In the data rows, the value 128 means zero.
Some points, each followed by its number:
[148 148 112 139 104 147 130 146 145 142 125 156 116 124 105 127 124 142 134 135 135 143 107 106 105 125 133 143 142 127 128] 0
[145 146 113 140 132 155 107 146 150 140 137 117 118 138 115 120  98 139 158 157 156 147 108 110 109 140 146 141 143 136 137] 1
[156 142 100 135 159 142  97 140 145 139 100  96 120 101 133  96 135 158 101 100 100 142 134 133 135 101 162 142 140 155 156] 2
[ 92  55 168  81 116  55 109 166  56  82 193 140 171 194 129 147  86  92 154 155 159 173 128 129 127 187 150 177 178 109 107] 3
[166 145  93 133 143 146 147 114 141 130  97 112 127  98 150 113 164 155  87  86  91 116 144 146 149  97 111 117 115 144 143] 4
[149 136 112 147 108 137 123 150 140 146 108 145 112 108 104 125 116 147 142 141 137 154 102 100 101 110 141 141 142 137 133] 5
[ 90 146 162 147 144 153 164 108 146 143 168 116 110 169 161 121 149  92 107 109 109 109 165 165 163 175  92 113 111 129 130] 6
[137 142 120 144 136 149 119 134 145 145 132 116 114 131 127 116 120 133 134 133 133 133 121 123 121 134 132 130 132 141 142] 7
[138 135 118 145 114 133 129 139 130 148 108 142 108 108 116 128 121 141 137 135 136 137 115 115 119 108 128 137 136 135 134] 8
[136 138 123 138 145 136 109 125 136 139 123 109 118 124 139 115 134 136 136 139 126 126 132 133 137 123 144 120 121 141 141] 9
[160 145  93 132 110 144 142 128 153 133 103 144 126 104 124 134 128 163 131 134 128 129 122 123 120 104 114 120 121 129 129] 10
[111 121 142 124 120 123 117 126 116 122 176 133 133 176 112 114 126 112 129 127 131 129 116 115 115 177 134 131 131 137 136] 11
[116 146 140 145 158 150 139 116 153 146 156  99 112 160 144 116 120 117 129 128 127 120 145 144 144 160 122 120 120 137 137] 12
[ 69  97 187  69 112  96 105  75  98  69 135 140 187 136 107 230 126  69 158 158 158  74 111 111 109 134 148  74  75  35  36] 13
[ 90 111 167  92 119 109 126  85 113  91 131 134 164 132 121 195 141  90 135 135 135  83 124 124 124 131 129  84  85  67  67] 14
[159 140  95 131 107 138 156 122 141 127  91 150 125  91 127 131 147 164 110 109 113 122 126 126 119  91  99 124 125 129 129] 15
[134  87 123 104 103  85 123 127  85 102 152 154 154 149 109 150 125 137 127 128 128 130 112 113 110 150 125 129 130 107 107] 16
[ 93 110 163  90 122 110 114  87 111  89 125 131 165 127 119 197 131  93 148 149 148  87 119 119 120 126 142  87  88  68  69] 17
[140 136 111 143 128 135 168 117 140 141 105 126 112 106 147 116 169 145  77  77  75 111 144 143 142 107  85 120 118 135 134] 18
[136 135 122 148 107 127 128 150 130 148 108 147 105 110 112 131 117 140 144 145 147 139 112 114 113 110 127 145 146 133 132] 19
[123 135 133 152 121 135 125 133 136 153 129 136 104 127 128 128 136 119 131 130 139 126 126 126 129 127 131 132 132 136 138] 20
[147 141 109 143 143 139 109 135 139 142 108 114 115 109 127 101 143 147  99  98  97 136 129 131 130 109 147 136 135 144 144] 21
[123 135 131 151 112 132 136 133 134 156 119 140 104 120 120 112 137 125  98  97 101 141 120 119 119 118 118 138 139 137 136] 22
[104  72 151  81 128  71 105 159  72  81 161 125 175 166 125 162 105 107 159 159 160 154 125 125 128 160 152 153 153  91  89] 23
[139 146 118 143 114 138 130 131 147 143 124 140 114 124 115 129 119 141 150 149 149 136 117 119 115 125 120 133 133 121 121] 24
[115 130 136 161 117 132 131 137 131 152 115 141 100 118 125 141 120 115 147 148 146 140 118 118 120 117 124 138 138 121 119] 25
[134  86 123 104 123  85 123 115  85 102 152 135 154 148 124 148 121 136 137 139 139 120 127 128 127 149 130 116 118 110 110] 26
[141 137 116 145 150 139 139 113 135 147 110 106 110 112 152 117 145 144 117 117 121 112 153 153 150 111 116 113 113 136 135] 27
[132  84 126 107 123  81 108 125  84 105 154 133 151 150 118 144 115 134 138 139 140 129 123 124 121 151 145 126 128 115 115] 28
[123 152 133 143 188 147 144  95 152 145 150  69 111 150 188  87 180 124  58  56  58  97 192 191 192 148 113  98  98 170 169] 29
[169 152  90 124 146 150 143 111 152 128 101 113 132 100 141 125 137 164 128 131 122 110 140 141 143 102 115 119 119 136 136] 30
[104 148 155 147 166 151 142 114 154 149 172  93 109 177 150 115 112 104 134 133 130 117 150 149 148 178 117 118 119 137 138] 31
[134 148 123 140 167 145 176  97 148 144 142  84 113 140 180 124 131 133 130 130 130  93 176 177 175 136  85  93  94 133 132] 32
[160 141 105 141 147 145 135 107 141 133 107 111 117 106 152 123 144 157 119 123 117 108 149 151 154 106 112 112 111 135 134] 33
[141 145 112 142 141 148  53 160 144 140 123 112 116 125  90 123  48 152 200 201 215 164  86  88  89 122 204 163 162 132 131] 34
New points follow, each followed by the numbers of its three nearest points above by angle, nearest first.
[141 118 114 120 119 118 113 154 116 119 121 133 135 123 131 146  98 138 162 162 159 147 126 126 124 122 139 151 152 115 113] >> 34 23 19
[138 135 121 150 117 136 144 131 136 149 111 135 108 111 123 128 130 136 136 136 134 134 124 122 123 111 119 125 125 131 129] >> 8 19 10
[113 130 138 159 125 131 135 129 129 154 115 132  99 118 132 135 129 115 141 141 140 131 128 128 130 116 122 130 130 125 124] >> 25 20 19
[146 145 102 141 112 145 102 152 147 139 111 139 119 111  96 118 112 150 131 134 134 157 101 101 100 110 155 151 149 140 139] >> 5 0 8
[131 143 125 143 125 141 152 124 136 149 122 127 108 122 137 112 162 130  89  87  84 118 136 133 138 122 108 120 118 143 143] >> 18 4 29
[154 141 105 140 147 143 139 115 138 137 102 108 120 104 145 103 165 145  76  76  79 116 144 145 146 103 119 117 116 152 151] >> 4 18 21
[130 132 126 104 138 133 138 122 135 105 100 121 150  99 144 132 123 130 142 142 140 123 144 144 144  99 118 121 121 121 123] >> 30 33 27
[124 133 131 151  94 136  75 182 133 150 112 164 106 112  64 115  87 128 145 144 149 183  66  67  65 113 184 179 180 138 137] >> 5 19 0
[163 141  94 127  92 147  97 168 145 128  96 166 124  97  82 120  96 167 158 158 154 165  79  81  80  97 159 168 170 136 135] >> 5 0 19
[129 153 128 140 178 150 191  93 156 143 159  73 113 156 190 125 121 127 131 132 129  89 185 185 187 151  71  89  90 134 133] >> 32 12 6
[155 142 105 140 120 141 176 107 137 140 106 141 116 107 147 127 166 152 101  99 101 111 139 138 147 107  79 111 111 126 128] >> 18 4 15
[163 148  93 125 120 147 103 150 147 127  97 135 128  97 104 116 125 162 125 124 128 153 109 109 107  96 154 153 152 145 145] >> 5 0 8
[116 151 141 144 103 146 155 127 150 145 162 154 111 158 128 131 154 117 122 121 117 124 131 130 129 162  97 129 128 117 116] >> 6 31 12
[138 141 113 145 112 140 110 152 143 144 113 144 113 112  98 117 113 141 127 129 128 155 102 102 101 111 148 151 149 141 139] >> 5 0 8
[134 133 119 147 143 134 165 103 134 148 112 115 108 110 155 121 159 131 111 111 111 106 159 160 154 112  91 105 107 129 131] >> 27 18 33
[132 131 122 153 122 132 201  99 133 153 110 135 106 113 149 128 177 133  81  79  82 103 162 165 154 114  53 102 102 129 128] >> 18 4 27
[100 102 157  78 152  96 137 113 100  77 130 103 180 126 139  95 156  95  98  98 100 110 139 138 137 129 122 111 109 147 146] >> 29 14 26
[ 75 143 177 146 156 156 181  97 144 145 182 105 110 182 182 121 157  76 101 103 101  97 188 187 182 191  77 102 100 130 133] >> 6 31 12
[119  91 135  98 131  93 110 148  94  98 143 123 159 147 128 151 109 123 155 154 156 144 127 127 129 142 145 144 144 105 103] >> 23 3 28
[ 71  94 190  69 192  97 126 150  95  70 138  63 190 137 137  44 165  70  93  92  96 163 136 136 136 138 129 156 158 213 213] >> 29 3 11
[129 131 127 158 115 132  93 167 128 151 112 138 104 111  92 110 104 128 122 125 125 163  91  91  92 113 167 168 167 149 149] >> 5 19 8
[143 140 112 149 124 138  84 165 142 143 108 133 113 106 100 102 109 142 123 124 118 164  99  97  99 106 174 164 164 149 152] >> 5 8 0
[ 89  85 170  99 133  83 103 155  83 102 191 123 152 192 139 127 105  90 131 132 135 160 136 137 135 187 157 162 162 131 131] >> 3 23 11
[116 114 140  95 148 109 130 119 111  95 121 107 162 119 138 102 146 112 112 112 111 115 136 135 134 121 126 116 115 145 144] >> 29 4 18
[139 143 122 141 118 149 141 129 150 141 137 140 113 136 126 133 133 133 138 141 133 129 122 120 122 138 108 130 130 127 128] >> 24 0 7
[151 150 106 135 124 148 130 133 146 134 118 133 120 118 125 126 123 155 133 133 130 130 123 123 125 120 124 132 132 135 135] >> 10 0 30
[116 157 138 141 202 151 145  94 156 145 166  56 111 165 202  77 191 117  37  36  39  95 204 203 205 162 113  94  94 179 179] >> 29 6 32
[120 133 135 152 139 134 114 133 136 153 127 118 103 126 135 122 121 118 139 138 147 126 133 133 133 126 141 133 133 140 142] >> 20 7 9
